Turns in one plane each, and the order they were made in; the first pair answered
G:
[ 2.87 -3.79 -1.13 -2.26 -0.02 -1.14 -1.93  0.66  0.81  0.65 -0.33]  ->  [-2.06 -1.99  1.41 -0.23  1.50  1.56  3.09 -0.17 -3.04 -0.26  1.59]
[ 4.51 -2.26  2.64  0.38 -4.18  2.35  0.50 -1.38 -0.49 -1.04 -0.29]  ->  [ 3.28 -3.47  2.05 -0.94 -2.90  4.19  0.30  1.02 -0.72 -0.44  1.85]
[-0.35  0.45 -3.60 -1.49  2.71 -0.30 -0.80  2.06  0.18 -0.52 -1.32]  ->  [-1.93  2.26 -1.97  0.23  2.62  0.04  1.89  0.21 -1.63 -1.19 -1.83]
V:
[ 0.84  3.41  0.48 -0.04  1.18 -2.20  0.58  0.02  1.45 -1.84 -1.94]  ->  [ 0.51  2.88 -0.08  0.60  1.49 -0.08  1.83 -0.42  0.32 -2.18 -2.94]
[-2.66  0.87  0.96 -0.46  2.69  1.42  1.11  3.96 -0.30 -2.92  5.60]  ->  [-2.37 -0.78 -2.60 -0.82  3.49  3.86  0.91  3.80 -2.45 -2.39  2.95]
[-1.79  1.69 -0.37 -1.25  1.81 -2.85 -0.81  1.36  1.26 -2.35 -0.44]  ->  [-2.60  2.18  0.84 -0.24  1.93 -0.36  1.46  0.54  0.18 -3.20 -0.87]
[-0.28  0.75 -2.25 -1.12  0.98 -5.28 -5.21  0.96  1.48  2.36  3.73]  ->  [-3.09  3.51  4.63  2.27  0.64  0.08  2.56 -1.09 -0.12 -0.54  5.08]
S:
[-0.14 -0.11 -2.16 -1.15  0.50 -0.73 -0.46  0.51  0.86 -0.47 -1.53]  ->  [ 0.76  0.25 -1.13 -0.27 -0.67 -1.16 -0.01 -0.90  0.50 -0.16 -2.00]
[-0.51  1.62 -1.89 -0.86  1.92  2.19  1.24 -0.63  1.75 -4.01 -4.13]  ->  [ 3.58 -0.35  0.22 -0.15 -1.55  2.66  0.27 -2.26  1.98 -1.79 -4.12]
[ 0.29  0.61  0.56  0.75 -0.75  1.53  1.63 -1.50 -0.61 -0.28 -0.66]  ->  [ 0.57 -0.88 -0.28 -0.46 -0.30  2.69  0.70  0.31  0.00  0.33  0.36]
[-0.87  1.66  0.34  3.16 -2.13 -3.28  2.60 -4.20 -0.57  0.25  0.18]  ->  [ 1.76 -4.14 -1.22 -0.65 -2.30  1.04 -1.05  0.87  1.36  2.96  3.70]

(two turns a pair)
[ 0.56  0.10 -1.59  0.52  0.94 -4.40 -2.90 -2.82 -1.09  2.60  2.58]  ->  [ 0.92 -1.94  1.57 -0.05  0.52  1.13 -1.02 -0.85 -0.56  2.92  5.64] => V S
[-0.99 -0.21 -4.00 -0.19  1.76 -0.80 -0.35 -0.30 -2.09 -0.84 -1.12]  ->  [ 2.31 -1.19 -1.97  0.85 -1.34 -0.69 -0.58 -2.42 -2.13  0.69 -1.54] => G S
[ 0.29 -1.11 -0.16  0.66  0.35  1.78  2.04  0.12  0.47 -1.66 -1.17]  ->  [-1.53 -1.12 -0.71  0.31  1.28  1.36  1.93  0.62 -0.46 -1.21 -0.02] => V G
[-2.37  2.20  3.57  0.95  1.01 -1.02  2.78 -1.36 -0.07  0.34  1.69]  ->  [-2.23 -0.24  1.46 -1.60  2.13  0.39  0.13  2.17  0.98  1.46  3.74] => G G
[ 1.25 -1.02  0.87 -2.45 -0.40  3.00  1.16 -1.44 -1.62 -1.17 -1.99]  ->  [ 1.20 -1.32  0.67 -2.95 -0.17  3.21  0.69 -0.88 -1.48 -1.10 -1.44] => G G
[ 3.55 -2.94 -0.74 -1.70 -0.94  2.70 -2.08  1.62  3.97 -0.53 -0.90]  ->  [ 2.10 -1.56  2.41 -0.31 -1.00  5.06  1.31  0.58  3.44 -1.74 -0.24] => V V
[ 1.35  0.47  1.98  0.59 -2.08 -2.24  0.25 -1.58  2.16  0.43 -0.40]  ->  [-1.38  0.85  2.99  0.89 -1.01 -0.25  2.50 -1.18  0.42  0.14  1.07] => G G
[-3.72 -0.53  0.07 -0.57  0.83  0.07  3.22  2.82 -0.66 -1.30  0.33]  ->  [ 2.42 -2.96 -0.54 -1.44 -2.36 -1.06 -0.52  2.07  2.12  0.07 -1.55] => G S
[-0.78  1.13  0.27 -0.25  2.59  5.73  3.58 -1.71 -0.01 -2.58 -3.56]  ->  [ 0.41  2.98  2.52 -2.04  0.88 -3.82 -1.65 -0.16  5.56 -1.88  1.65] => V V
[ 0.58  0.88  2.32  3.36 -1.94  0.59  3.11 -3.59 -1.96 -0.41 -2.54]  ->  [-0.56 -3.80 -3.85 -0.85  1.01  2.67 -0.97  1.61 -2.61  2.10 -0.15] => V G
[-0.49 -0.95  0.49  2.35 -0.13  2.98  1.60 -1.82 -2.22  0.39 -1.17]  ->  [-1.07 -1.01 -3.55 -0.02  2.28  1.58 -1.14  1.22 -0.13 -0.70 -1.70] => G S
[-1.08 -0.42 -1.26  0.56  0.33  0.11 -0.59 -0.46 -3.13  1.29  0.37]  ->  [ 0.42 -0.72 -1.30  0.64 -0.67 -0.63 -1.31 -1.12 -2.58  1.42 -0.32] => S G
[-0.36 -1.83 -1.92 -0.76 -0.36  0.82 -1.10  1.20 -1.23  2.86  2.08]  ->  [-2.58  1.41 -2.08  0.71  0.58 -2.00  0.20 -0.48 -2.06  1.21  0.46] => S V
[ 2.28  0.52 -0.45 -0.13 -1.30  1.44 -2.17  0.33  1.04 -2.06 -0.51]  ->  [-0.76  1.91 -0.80  0.03  0.74  1.69 -0.77  0.94  0.20 -3.09 -0.05] => S G
[ 0.83 -0.47 -1.84  0.19 -0.87 -2.02 -1.21 -1.02 -2.28  3.23 -0.80]  ->  [-1.81  0.15 -1.26  0.60  0.03 -1.11  0.48 -0.76 -3.56  2.72  0.45] => G S
[-0.94 -0.59 -1.77  0.47  1.85  1.75  1.15  0.50 -0.41  0.40  1.41]  ->  [ 0.87 -0.46 -2.38  1.29  0.33 -0.80 -0.03 -1.46 -0.91  1.17 -0.70] => S V
[ 1.49 -1.07  1.86  1.25  0.56  0.46  1.10 -2.16 -2.05  1.33  0.30]  ->  [ 2.59 -1.33  2.28  0.34  0.11 -0.50 -0.38 -1.19  0.15  1.63  1.33] => G V
[ 2.05  0.41  1.25 -1.10 -1.15  4.51 -2.70  2.36  2.18 -1.33  2.30]  ->  [ 0.43  1.74  2.54  0.16 -0.81  5.47 -0.57  1.21  0.66 -2.08  2.36] => G S
[-1.06  1.42 -0.55  1.41 -1.79 -0.77 -0.58  1.45  0.31  0.90 -0.85]  ->  [-1.15  1.18 -0.82  1.75 -1.61  0.42 -0.06  1.10 -0.39  0.80 -1.60] => V V
[-0.75 -2.07  1.37  0.12  0.15  4.07  0.84  1.45 -0.64  0.35  1.90]  ->  [-1.12 -1.46 -3.84 -0.12  1.35  1.02 -1.06  0.70 -1.98  0.29 -1.64] => S V
[-0.64  0.91  2.14  0.77 -0.59 -2.06  0.61 -1.45 -0.14 -0.44 -0.47]  ->  [-0.84 -0.06  3.17  0.06 -0.22  0.45  0.86  0.30  0.81 -0.62  1.08] => G V
[-1.39  0.40 -0.84  1.60 -0.35  0.43  1.30 -2.39 -3.64  0.80 -1.72]  ->  [-2.09 -1.04 -2.46 -0.57  0.80 -1.04 -1.27  0.41 -3.01  2.26  0.85] => V G
[-0.78  0.32 -0.03  1.00  0.24 -1.75 -0.65 -0.88 -0.14  1.11 -0.44]  ->  [-1.47  0.40  1.26  0.71  0.52 -0.47  0.10  0.07  0.00  0.65  1.12] => G V
[ 0.78 -1.61  0.35 -0.03 -0.44  0.20 -0.13  0.64  1.49 -0.79 -2.74]  ->  [-0.38 -0.92  1.06  0.69 -0.35  0.61  1.28 -0.18  0.57 -1.19 -2.68] => G G
[-1.57  1.24 -0.98  0.78  0.19 -2.82 -1.09 -0.24 -1.62  0.92  0.22]  ->  [ 0.43  0.54 -1.26  0.31 -0.40 -3.05 -2.47  0.38  0.05  0.97 -0.19] => V G
[-0.85  0.08 -0.75  1.21 -1.10  3.50  3.22  0.64 -1.22 -0.81 -0.41]  ->  [-0.76  1.50 -4.03  0.94 -0.76 -1.89  0.25 -0.04 -0.94 -0.62 -2.32] => V S
[ 1.76 -0.50 -0.73 -1.29  1.93 -0.89 -0.34  1.51  3.00 -1.24 -1.43]  ->  [ 1.05  1.23  0.86  0.56  1.44 -0.98  1.95 -0.50  2.24 -2.19 -2.51] => S V
[-1.06  1.17 -0.67 -0.18  0.57 -1.75  0.61 -0.42 -0.97 -0.12 -1.56]  ->  [ 0.54  0.55 -0.59 -0.39 -0.34 -2.22 -0.38 -0.83 -0.45  0.55 -1.53] => G S
[-0.80 -0.02  2.01 -0.74 -0.52 -2.32 -0.88 -0.16  0.06  1.54  2.02]  ->  [-1.48  1.08  1.93 -0.12 -0.16 -2.77 -0.15 -0.93 -0.10  0.90  1.30] => S G
[-0.85 -0.32  0.65 -0.75  0.80  0.70 -0.02  1.62  0.72  0.24  2.92]  ->  [ 1.05  1.19  0.88  1.72 -0.73 -0.30  1.24 -2.08  0.05 -0.77 -1.30] => V G
[-1.91 -0.31 -0.02 -0.06  2.47  4.47  2.01  2.03 -0.89 -1.14  0.75]  ->  [-1.08  0.77  1.14 -1.46  1.46 -1.42 -1.24  2.99  2.57 -0.37  3.62] => V V
[-1.52  1.25 -1.77  0.34  1.02  0.12  0.68 -0.14  0.95 -2.34 -3.17]  ->  [ 2.50 -0.48  1.01  0.47 -2.42 -0.69 -0.87 -1.28  2.27 -0.16 -2.13] => S V
[-0.85  0.79 -1.70 -1.07  1.61 -0.65 -1.23  1.60  1.49 -1.63 -0.56]  ->  [-1.89  1.35 -1.74 -0.44  1.69 -0.16  0.01  0.98  0.11 -1.89 -1.30] => G V
[ 2.30 -1.65 -2.19 -0.98  0.03  0.52 -1.31 -0.33  1.83 -0.37 -2.91]  ->  [ 0.24  0.28  0.15 -1.72  0.90 -1.51 -1.03  1.29  4.29 -1.44  0.56] => V S
[ 2.71 -3.19  1.52 -0.42 -0.83  1.79 -2.36  2.02  3.31  0.93  3.15]  ->  [-1.53 -1.20  3.63  1.38  0.41  3.93  2.03  1.19  0.67 -0.40  4.01] => G S
[-2.61 -2.12 -1.10 -1.49  1.14  3.22 -1.15  2.53 -1.47  0.62  2.94]  ->  [-2.39  2.78  2.37  2.64 -1.46 -1.49  1.64 -3.11 -1.82 -1.06  0.04] => V G
[ 0.45  0.00  2.12  0.80 -1.88 -0.10  0.49 -1.11 -4.20  3.27  2.59]  ->  [-1.93 -0.53 -1.61 -0.68  1.20  0.88 -0.11  1.34 -4.85  2.37  2.01] => V S
[-0.98 -0.83  0.20 -0.51  0.30  4.30  1.71  1.56 -0.39 -0.01  1.24]  ->  [-0.31 -0.03  0.96 -1.47 -0.35 -0.20 -0.88  2.45  2.29  0.59  3.46] => V V
[ 0.52 -0.40  1.73  0.48 -0.73 -0.31 -1.40  0.11  0.58  2.85  3.80]  ->  [-1.29 -0.02  0.84  0.05  0.79  0.55 -0.53  1.23  0.38  1.92  4.25] => G S
[ 1.77 -2.93  0.42 -1.28 -0.42  3.31 -1.65  1.44  0.05  0.88  0.95]  ->  [-0.67 -1.74  1.26 -0.50  0.48  4.60  1.04  0.91 -1.12 -0.10  1.11] => G S
[-0.51 -0.04 -0.97 -2.08  1.37 -1.85 -2.50  2.12  0.24  0.14 -0.34]  ->  [-2.66  0.80 -0.85 -0.59  1.93 -0.44 -0.03  0.75 -2.62 -0.29 -1.20] => G V
[-1.96  2.19  0.40  2.33  0.88  1.83  1.96 -0.01 -0.33 -1.18 -0.09]  ->  [ 1.52  0.61 -2.26  0.47  0.39 -0.07 -1.97  1.19  2.62 -0.61 -1.48] => G S
[ 0.23  0.52  0.11  0.64 -0.31  1.15 -1.63 -0.76  0.31  1.06 -1.25]  ->  [-0.44  0.90  0.46  1.00 -0.32  1.43 -0.92 -0.75 -0.26  0.85 -1.10] => G G
[-2.62  0.63 -2.11  0.78  1.72  1.30  1.27 -1.03 -2.99 -2.22 -3.57]  ->  [ 1.90 -1.13 -3.05 -0.03 -0.37 -0.70 -2.08 -1.06 -0.79 -0.99 -4.96] => G S
[-1.85 -0.52 -1.06 -0.31  3.10  0.45  0.31  0.51 -1.25 -1.10 -0.35]  ->  [ 1.74 -1.18  0.02  0.77  0.14 -1.49 -0.95 -2.23 -1.46  0.56 -1.92] => S V
[-1.16  0.13  1.75  0.91 -0.08  0.13  1.43 -0.97 -0.41  0.46  1.15]  ->  [ 0.66 -0.24  1.94  0.92 -1.05  0.14  0.91 -1.51  0.68  0.39 -0.04] => G V
[ 0.06 -0.29  0.83  0.09  2.42 -0.32  0.71 -0.55  1.32 -1.20 -0.98]  ->  [ 1.43 -1.18  0.83  0.22  1.40 -0.22  0.05 -1.26  1.13 -0.32 -1.69] => V S
[ 0.13 -0.36  0.50 -0.02 -1.62 -4.54 -2.92 -2.07  0.68  2.09  0.96]  ->  [-4.63  0.91  1.06  0.40  1.07 -2.19  0.59 -1.11 -1.77  0.58  2.44] => S G
[-0.19  0.46  1.08  1.01  0.37 -0.39  0.85  0.12  1.05 -2.29 -0.38]  ->  [ 1.32 -1.23 -0.26  0.94 -0.25  1.04  0.04 -0.39  0.26 -1.32 -1.76] => V S
[ 1.60 -1.30  0.47 -0.82 -0.28  1.71 -0.54  1.33  2.15 -0.47  0.25]  ->  [ 2.38 -0.31  1.10  0.22 -1.15  0.50  0.04 -0.38  2.00 -0.87 -1.16] => G G
[-0.09  1.16  4.79  2.00 -0.91  0.65  2.40 -2.52 -1.33 -0.20  1.26]  ->  [ 0.64 -3.52  0.27 -1.63  1.11  4.12 -0.99  1.71 -0.87  1.44  2.42] => S V
[-0.54  1.24 -0.40 -1.43  0.64 -1.04 -1.29  1.63  1.34  1.20  2.14]  ->  [ 0.04  1.94  2.58  0.77 -0.76  1.16  1.54 -0.73  0.09  0.76  1.36] => V S
[ 1.38 -3.04 -1.12 -2.36 -1.14  1.86 -0.92  1.59  2.04  0.50 -0.44]  ->  [-0.35 -2.64 -3.56 -1.77 -0.06  1.08 -0.77  0.73 -0.86  0.99 -1.97] => G V
[ 2.13 -1.97  1.80 -0.72 -1.59  0.10 -1.57  0.58  1.20  0.94  2.33]  ->  [-2.35  0.21  0.98 -0.40  1.54  2.16  1.49  1.38  0.01 -1.72  1.84] => V S
[ 0.99  1.10 -1.07 -2.01  3.20  3.46  0.02  3.05  2.71 -2.70 -0.53]  ->  [ 3.02  2.11 -2.26  0.25  1.32  0.85 -0.01 -1.33  0.67 -2.39 -5.16] => S V
[-2.16  0.42  1.74  1.09  0.76 -0.92  1.65 -0.01 -3.25  0.00  2.32]  ->  [ 0.19 -1.25 -0.44  1.27 -0.24 -0.28  0.60 -1.31 -4.70  1.38 -0.20] => V S
[ 1.78 -3.02  0.93 -2.77 -0.42 -1.28 -1.88  1.35  0.11  0.72  0.24]  ->  [-1.69 -0.55  3.09 -1.99  1.18 -0.53  1.39  1.63  0.00 -1.56  1.52] => V S
[-0.86  2.66 -0.82  0.71  0.08 -1.18  0.39 -2.55 -2.53 -0.36 -4.12]  ->  [-0.66 -1.26  1.03 -0.53 -0.30  4.16  0.76 -0.26 -3.59  2.17 -0.13] => S G
[ 1.99 -2.16 -2.24  0.07 -1.69  1.74  0.03 -2.62 -2.15  0.69 -4.00]  ->  [-3.05 -1.89  0.21 -2.16  0.55  1.12 -0.27  1.90 -1.57  1.39  4.36] => V G
[ 1.04  0.28  0.42  0.91 -1.37 -0.81 -0.03  0.36  2.06  1.26  0.04]  ->  [-1.60  1.26  0.62  1.12 -0.20 -0.14  1.43  0.57  1.13  0.59  0.77] => G S
[ 0.45  0.09  2.02  0.80 -1.44  0.20  2.37 -1.57  0.14  1.29  1.52]  ->  [ 1.65 -1.91 -1.43  0.17 -1.03  1.64  1.14 -1.33 -0.88  2.24 -0.87] => V G
[ 0.74  0.74  1.79  0.82  0.81 -1.49 -0.54 -1.17  3.59  0.75 -2.11]  ->  [-2.27  0.34  2.28  0.56  2.52  1.61  1.44  0.55  2.05  0.48  0.19] => S G
[-1.92 -1.09 -0.55  0.06  0.94  1.52  0.44 -0.28 -1.87 -1.23  0.75]  ->  [ 1.19 -2.37 -1.50 -0.61 -0.32  0.82 -1.87 -0.07  0.00 -0.69 -0.30] => G S
[ 1.26  0.54 -0.30  0.77 -1.62 -1.53 -0.88 -1.56 -0.75  1.04 -0.70]  ->  [-1.82  1.19 -0.03  0.85  0.42  0.40  1.15 -0.57 -2.04  0.13  0.34] => S G
[ 1.91 -2.09  1.00 -1.00 -2.11 -2.51 -0.18 -3.18 -2.19  2.55 -0.44]  ->  [-0.32 -2.80  2.31 -2.27 -1.02 -0.93  0.21 -0.65 -1.96  2.76  3.29] => G V
[ 1.44 -0.07 -1.36 -0.40 -1.38 -2.22 -1.59 -2.46 -0.30  0.95 -0.58]  ->  [-2.12  1.19 -0.36  0.47 -0.05 -1.25  0.80 -2.17 -2.52  0.46  0.81] => G S
[-0.78 -2.93 -1.76 -1.12  0.03  2.46 -1.64  0.87 -3.58  2.88  1.50]  ->  [ 0.63 -0.63 -1.99  0.62 -1.59 -2.52 -2.41 -2.50 -3.62  2.74 -1.42] => G V
[-0.88  1.84  1.83  1.92 -0.82 -1.83  0.66 -2.44 -1.27  1.67  0.89]  ->  [ 0.28 -1.90 -1.19  0.05  0.01  2.48 -0.78 -0.41 -2.05  3.04  0.32] => V S
[ 3.66  2.67 -1.16 -0.47  0.19 -0.96 -1.19  0.19  2.31 -1.42 -1.20]  ->  [ 1.21  4.09  1.62  1.49 -0.19 -0.06  2.10 -1.73 -0.50 -1.33  0.00] => G S
[ 1.79 -0.86  0.67 -2.53 -0.35  5.04  1.75  1.13  1.33  0.77  2.06]  ->  [ 4.55 -0.65  0.08 -2.45 -1.68  2.92 -0.06  0.06  3.05  0.91 -0.12] => G G
[ 0.23  0.52 -0.36 -0.02  1.12  1.09  1.02  0.10  1.50 -2.08 -1.48]  ->  [ 1.46  0.48  0.24  0.43  0.20  0.60  0.65 -0.83  1.48 -1.57 -1.89] => G S
